(in the rows, 128 means zero)
The rows below come in pairs that one turn or mirror swaps. Which row does each named row swap with?
The rows were stretched afterwards, more along some directions than others.
fis: [132 163 134 150 132 148 111 105 130  82  97 120 112 111 134 129 144]
dubi: [138 132 110 155 160 178 122 132 126  70 117 124 135 113 135 113 132]
debu: [131 128 120 144 118 173 103  96 142  64 103 126 144 123 130 131 126]
Baler: [133 130 119 151 161 174 122 135 124  68 110 126 140 109 133 109 125]
lebiz: [132 125 114 147 121 171 111 104 142  70 108 124 142 120 142 132 134]
bek: [130 181 108 128 115 130 105 103 140 128 129 127 105 145 120 150 137]
Dimit: [137 120 112 134 113 152  92 145 146  97 114 145 133 120 135  93 149]
vaz: [142 134 110 154 156 165 123 132 124  84 111 127 135 106 134 116 134]
dut: [127 141 140 153 137 145 127 110 124  88  96 117 118 111 138 134 134]
nav: [135 121 115 141 112 153  89 145 146 107 117 140 134 126 134  99 149]
fego: [137 128 115 136 106 156  94 145 143  95 111 147 132 123 137  96 145]
vafel: [113 148 139 113 128 122 126 111 124 104 108 116 105 134 150 148 131]
kepas: [141 119 116 132 108 151 101 146 139 104 109 142 128 130 143 100 147]
pode: [144 126 107 146 120 157  93 145 145  93 124 144 132 123 132  93 148]
Vikiz: [113 146 134 118 128 122 125 108 127 107 115 110  99 143 150 152 131]
ropi: [130 182 114 132 114 133 101 102 144 121 127 122 112 148 111 150 136]
Sud: [116 143 134 112 127 124 124 111 126 101 114 112 105 142 152 151 131]
Zil: [134 128 117 159 161 175 118 126 119  78 109 122 142 117 132 109 125]
puzef: [133 133 117 139 109 174 101 103 142  63 103 130 144 118 139 129 133]
duvu: [126 182 112 127 116 127  96 102 153 124 130 127 108 144 109 152 136]
seb: [143 121 110 137 107 156  98 140 140 105 116 142 129 123 141  93 153]
zata: [134 185 111 132 117 125 109 106 147 124 124 130 105 139 112 150 136]
div: [128 133 124 141 115 167 110  98 144  64 102 125 142 120 133 138 127]
dini: [133 138 118 137 117 169 111  98 141  65 109 126 142 121 135 140 121]
kepe: [129 141 115 141 115 171 102 100 146  60 111 128 138 128 130 143 125]
kuru: [129 133 139 114 125 164 112 130 129  52 109 122 104 133 139 113 139]
lefav: [100 158 135 112 117 162  89 117 143  33  94 142 112 116 130 134 114]
nugev: [131 183 104 141 123 126 102 106 147 119 134 129 109 144 113 154 133]
mige: [144 121 115 156 155 171 127 133 121  79 111 123 142 108 139 112 127]
ruve: [105 150 134 116 136 167  98 115 138  36 103 143 122 109 135 123 115]
nuru: [137 180 115 122 113 130 110 103 144 119 123 125 104 150 116 152 138]
daleb: [138 119 114 140 108 157  94 143 142 106 108 144 136 121 140  93 152]
sinad: [139 122 113 140 114 151  93 144 148 110 115 145 125 119 141  96 156]
Lov: [128 132 137 113 125 157 116 129 133  61 116 120 100 134 141 118 138]
zet: [132 182 105 131 112 137 100 104 150 121 128 133 107 144 113 145 144]
Bozuv: [105 149 125 125 126 151  91 126 142  43  95 150 115 101 140 126 123]
Redan: [115 142 134 118 129 123 118 112 124 111 106 116 105 131 154 149 136]
peki: [130 134 138 106 117 162 107 121 135  57 108 125 103 126 141 123 144]
figi: [114 146 134 118 128 119 122 106 129 104 108 113 101 137 148 152 133]
dab: [131 186 110 127 115 136 100 101 148 120 124 130 108 141 111 149 140]
Vaf: [139 124 107 144 114 160  95 145 140 111 116 146 132 126 139  89 157]
Mun: [129 142 140 150 134 141 120 109 128 101  87 115 119 109 141 123 143]
samo: [144 121 110 161 164 170 122 136 124  83 114 125 141 109 139 104 136]
Fose: [135 130 137 112 126 155 122 131 130  61 115 119 100 134 140 123 141]
pifo: [124 186 113 127 112 132  96 103 150 121 127 131 103 145 117 158 136]
Por: [130 136 141 106 118 157 118 129 132  54 109 126 101 126 138 122 138]

pifo swaps with sinad
Dimit swaps with ropi
Zil swaps with debu
daleb swaps with dab

